128 stands for zero in the data rows.
Here is a table of points, one per row:
[148 143 175 146 117 135 143 133 148 140 146 140 127 165 127 123 144 173 178 130 164 151 152 134 147 170 129 152 167 153 162 151 147 180 170 176 181 170 153 183 186 182 150 174 182 183 132 181 187 154 185 184 180 135]
[166 134 141 131 163 152 154 159 127 182 132 160 166 176 161 122 128 174 171 177 126 179 189 154 140 139 124 125 176 158 185 141 180 140 131 149 159 133 169 160 149 125 179 147 156 147 168 165 140 129 144 154 159 133]
[156 167 161 176 148 135 153 169 156 146 159 139 185 152 139 158 153 151 135 151 130 168 134 172 155 139 180 175 133 142 147 133 141 134 167 150 140 163 173 135 123 180 133 138 131 181 134 129 177 182 138 129 148 124]
[145 172 146 165 121 150 180 143 157 134 160 160 138 150 174 150 145 133 147 160 172 136 154 116 174 134 155 149 154 150 123 178 135 156 157 156 170 165 128 162 178 171 149 146 173 163 182 177 174 153 167 185 182 148]
[176 174 171 138 178 181 131 145 177 132 175 131 136 183 135 181 152 150 132 147 143 182 127 172 146 134 179 169 140 138 197 145 187 124 174 187 174 171 168 126 130 178 143 183 126 147 142 127 175 125 130 131 159 136]
[151 149 174 142 160 134 157 135 141 170 144 177 136 149 144 137 124 132 184 162 189 162 161 140 169 171 150 146 163 161 173 160 152 138 154 175 140 132 132 144 146 154 164 147 150 144 157 159 133 142 137 149 155 169]
[132 138 117 129 170 129 121 133 135 187 127 182 178 153 174 162 160 166 158 173 152 135 154 139 163 175 139 137 141 175 123 177 131 127 122 134 131 162 136 138 135 130 174 136 161 153 171 160 141 164 181 169 170 159]
[129 125 182 136 126 181 129 132 123 158 125 140 128 183 123 131 127 169 130 124 187 179 177 124 126 131 126 165 177 154 153 169 177 134 147 186 133 132 168 132 130 132 171 181 181 148 142 176 120 132 133 174 179 189]
[126 181 151 183 191 129 123 164 138 134 186 151 179 133 184 174 178 139 141 179 171 135 130 158 181 185 175 119 132 139 147 149 136 141 166 127 139 175 125 173 176 164 134 132 152 135 185 172 149 174 178 166 132 190]
[136 135 164 128 149 168 144 149 138 167 136 184 161 154 168 137 139 151 161 170 150 147 179 176 165 168 170 124 160 186 176 164 137 149 123 172 135 139 162 150 131 131 175 138 132 127 167 146 169 153 164 151 119 173]
[144 159 186 143 173 142 141 131 153 153 152 134 138 177 145 130 131 183 138 129 176 152 186 129 164 142 137 171 162 173 150 187 133 181 167 154 180 124 131 143 176 166 152 169 175 157 122 177 138 147 161 176 161 142]
[173 174 122 148 158 172 139 184 178 130 169 175 137 134 150 147 164 151 159 136 144 188 151 156 127 154 177 169 151 152 135 138 134 146 179 121 183 161 174 130 177 175 129 170 167 165 122 147 157 180 128 149 157 131]
[131 180 147 153 174 181 125 125 179 126 178 125 181 179 134 179 179 124 132 149 120 168 131 182 157 129 162 173 127 127 132 135 174 132 164 177 161 155 171 135 135 166 129 157 185 118 157 156 125 130 170 168 137 189]
[154 173 159 180 190 134 166 187 176 133 182 173 180 125 181 175 158 136 168 177 155 123 161 130 183 169 157 161 147 184 176 180 142 170 170 156 182 173 162 127 185 180 137 154 170 169 159 180 175 163 178 173 177 154]
[158 166 133 149 141 169 188 167 144 130 158 129 148 169 167 174 138 159 172 163 179 144 154 156 166 183 125 120 173 187 158 192 172 148 146 161 131 142 165 189 148 133 145 137 139 121 138 118 119 175 174 131 123 175]
[165 158 140 172 131 163 177 167 166 151 152 186 156 160 170 179 159 174 176 153 175 150 146 154 173 152 169 167 148 146 175 144 162 178 167 178 173 166 156 179 161 181 136 169 135 181 184 166 177 181 136 133 174 135]
[162 151 184 160 179 163 186 169 156 171 173 171 170 126 143 141 130 143 160 152 123 151 175 157 135 171 129 154 166 154 128 138 146 163 148 187 146 159 142 179 159 135 178 162 144 133 157 142 144 143 147 143 163 184]
[190 145 190 186 143 120 189 187 187 183 183 138 156 131 129 151 182 137 128 127 158 130 124 182 116 121 157 181 126 127 125 128 121 136 159 139 161 131 157 134 151 148 145 133 131 130 178 164 161 154 177 154 141 180]
[165 156 121 160 150 170 164 182 164 149 129 141 177 187 156 167 150 152 141 180 163 173 126 169 189 160 181 149 173 136 184 140 176 187 133 124 158 123 139 150 183 144 169 132 148 139 150 152 158 143 166 141 150 175]
[175 153 162 151 178 167 153 174 175 146 154 149 123 183 128 141 144 157 188 143 145 178 170 165 130 141 151 164 168 136 160 148 185 172 167 123 183 145 173 133 140 177 135 184 127 159 131 134 180 168 134 134 156 138]
[147 171 128 173 133 139 154 146 142 133 173 181 165 140 174 171 177 146 164 179 146 143 151 141 176 179 153 139 152 148 149 177 137 161 154 145 138 152 137 130 169 160 151 135 152 162 184 167 132 156 173 173 160 151]
[134 115 134 121 132 166 139 136 135 152 137 153 140 124 167 156 173 160 123 160 168 139 170 149 178 170 155 118 160 155 145 156 156 141 122 149 129 147 139 137 142 137 151 132 159 146 163 163 150 149 177 150 165 160]
[149 150 185 165 128 127 170 178 161 181 160 153 155 138 156 142 164 149 155 166 139 139 141 169 140 151 153 169 137 137 135 136 173 164 148 186 168 160 120 186 177 160 172 142 132 147 138 160 119 157 146 130 152 152]
[127 176 139 146 153 171 125 123 167 128 182 131 182 135 117 183 174 123 129 117 127 118 134 177 129 126 169 176 136 132 135 126 130 133 170 122 121 180 179 132 132 142 134 132 130 155 133 133 156 175 130 128 129 128]
[172 148 160 178 161 125 170 181 172 161 157 130 163 135 139 156 171 137 140 160 124 135 142 168 132 130 170 166 138 131 179 138 126 179 160 168 165 147 144 176 158 159 149 168 142 159 153 136 147 167 145 132 131 139]
[147 144 171 138 173 157 188 140 150 152 149 187 151 154 182 146 153 197 182 163 130 173 171 140 156 168 151 172 149 160 181 154 164 141 130 143 137 154 163 147 130 129 185 136 146 136 141 140 123 134 158 162 142 168]
[173 131 174 134 127 186 130 144 153 186 126 144 136 174 136 145 154 177 188 119 142 182 179 115 152 146 151 124 177 179 180 159 164 161 138 173 160 124 171 177 133 142 175 177 174 148 144 149 149 127 128 168 169 134]
[133 166 136 185 157 127 168 150 123 156 133 191 178 131 175 177 173 124 144 176 147 140 149 145 178 175 169 135 133 143 147 152 134 128 129 133 138 174 125 189 172 135 155 133 168 152 178 163 161 162 180 159 168 146]
[174 168 165 158 175 163 128 154 181 139 143 134 136 165 130 179 167 196 136 143 139 161 143 178 142 131 178 172 150 131 120 130 155 122 182 144 124 185 175 137 126 150 131 183 129 184 134 125 184 183 133 126 132 125]
[125 131 139 148 132 145 147 134 141 179 140 149 134 147 169 163 150 186 151 149 177 141 175 154 156 160 153 138 182 169 169 167 157 153 162 156 174 133 150 170 149 153 157 159 180 178 174 175 176 152 162 173 182 148]
[124 181 125 136 185 187 126 123 121 129 110 127 175 122 167 178 177 125 135 154 132 127 129 163 122 129 176 184 131 134 127 133 127 137 186 132 130 180 184 129 131 117 130 119 127 186 121 127 184 177 122 127 121 131]
[180 130 136 166 145 180 155 171 156 182 160 176 156 174 155 129 118 167 164 174 141 168 140 166 164 136 141 148 168 143 176 160 184 182 133 126 145 127 164 169 163 130 180 165 153 135 170 134 127 131 136 136 146 156]
[161 171 121 182 181 185 167 155 166 132 179 126 161 149 172 133 175 129 156 147 154 143 144 172 133 170 159 174 137 147 151 141 149 146 167 125 174 170 175 127 157 173 135 172 131 173 131 160 153 165 131 160 159 130]
[152 173 152 175 141 148 162 166 177 140 165 173 135 171 178 136 130 131 179 176 160 167 181 131 147 176 119 139 188 188 178 180 171 166 163 168 164 159 139 152 141 170 159 151 153 126 153 126 133 139 158 129 116 174]
[183 163 165 165 179 143 155 161 174 152 180 153 133 159 136 152 154 171 159 124 166 179 164 152 132 154 184 142 179 171 161 173 186 190 178 165 178 191 177 161 182 178 146 172 176 178 138 177 181 181 155 172 179 145]
[134 158 162 123 135 125 174 127 126 154 136 163 165 132 171 173 179 127 126 185 178 131 139 133 171 185 158 146 132 156 139 188 131 131 135 132 130 181 131 153 146 139 140 137 178 169 176 184 171 173 174 176 173 165]
[187 134 159 176 130 135 180 181 148 184 175 125 173 159 163 172 142 163 125 138 131 170 134 181 164 138 124 160 138 132 123 130 139 186 130 172 179 160 130 182 184 174 184 173 166 130 159 136 137 128 152 163 124 187]
[145 143 173 126 146 152 141 128 132 159 147 159 139 160 146 132 132 167 189 139 189 156 135 136 154 130 124 141 181 182 151 166 156 158 156 150 151 144 172 146 134 149 157 162 182 168 157 174 147 129 153 182 177 147]
[177 127 171 129 177 142 182 149 165 156 145 168 128 167 141 124 142 156 162 143 168 169 173 158 143 160 141 173 152 184 141 142 165 175 139 184 136 131 167 180 173 156 167 174 140 139 142 137 151 123 139 142 136 165]
[143 137 129 150 123 172 127 168 141 172 131 143 145 146 142 144 158 165 144 156 172 139 175 157 174 170 145 165 147 150 158 146 179 162 159 147 150 133 126 167 153 145 166 139 170 181 183 156 168 147 174 169 166 141]
There is one direction along which these points spread out most. Take the direction at right angles to it along which they spread out most. Then take the direction at right angles to both along which they spread out most. Go by this last direction. For each point below, how far along it does it lie, from 0 to 99? The average is 50, and the first point in the table lies past the average. One standard deviation of the points above along it is 16.
[152 173 152 175 141 148 162 166 177 140 165 173 135 171 178 136 130 131 179 176 160 167 181 131 147 176 119 139 188 188 178 180 171 166 163 168 164 159 139 152 141 170 159 151 153 126 153 126 133 139 158 129 116 174] 59
[190 145 190 186 143 120 189 187 187 183 183 138 156 131 129 151 182 137 128 127 158 130 124 182 116 121 157 181 126 127 125 128 121 136 159 139 161 131 157 134 151 148 145 133 131 130 178 164 161 154 177 154 141 180] 65
[165 156 121 160 150 170 164 182 164 149 129 141 177 187 156 167 150 152 141 180 163 173 126 169 189 160 181 149 173 136 184 140 176 187 133 124 158 123 139 150 183 144 169 132 148 139 150 152 158 143 166 141 150 175] 55
[183 163 165 165 179 143 155 161 174 152 180 153 133 159 136 152 154 171 159 124 166 179 164 152 132 154 184 142 179 171 161 173 186 190 178 165 178 191 177 161 182 178 146 172 176 178 138 177 181 181 155 172 179 145] 78
[144 159 186 143 173 142 141 131 153 153 152 134 138 177 145 130 131 183 138 129 176 152 186 129 164 142 137 171 162 173 150 187 133 181 167 154 180 124 131 143 176 166 152 169 175 157 122 177 138 147 161 176 161 142] 58
[161 171 121 182 181 185 167 155 166 132 179 126 161 149 172 133 175 129 156 147 154 143 144 172 133 170 159 174 137 147 151 141 149 146 167 125 174 170 175 127 157 173 135 172 131 173 131 160 153 165 131 160 159 130] 57
[133 166 136 185 157 127 168 150 123 156 133 191 178 131 175 177 173 124 144 176 147 140 149 145 178 175 169 135 133 143 147 152 134 128 129 133 138 174 125 189 172 135 155 133 168 152 178 163 161 162 180 159 168 146] 52
[134 115 134 121 132 166 139 136 135 152 137 153 140 124 167 156 173 160 123 160 168 139 170 149 178 170 155 118 160 155 145 156 156 141 122 149 129 147 139 137 142 137 151 132 159 146 163 163 150 149 177 150 165 160] 28
[162 151 184 160 179 163 186 169 156 171 173 171 170 126 143 141 130 143 160 152 123 151 175 157 135 171 129 154 166 154 128 138 146 163 148 187 146 159 142 179 159 135 178 162 144 133 157 142 144 143 147 143 163 184] 56
[129 125 182 136 126 181 129 132 123 158 125 140 128 183 123 131 127 169 130 124 187 179 177 124 126 131 126 165 177 154 153 169 177 134 147 186 133 132 168 132 130 132 171 181 181 148 142 176 120 132 133 174 179 189] 23
[180 130 136 166 145 180 155 171 156 182 160 176 156 174 155 129 118 167 164 174 141 168 140 166 164 136 141 148 168 143 176 160 184 182 133 126 145 127 164 169 163 130 180 165 153 135 170 134 127 131 136 136 146 156] 48
[173 131 174 134 127 186 130 144 153 186 126 144 136 174 136 145 154 177 188 119 142 182 179 115 152 146 151 124 177 179 180 159 164 161 138 173 160 124 171 177 133 142 175 177 174 148 144 149 149 127 128 168 169 134] 38
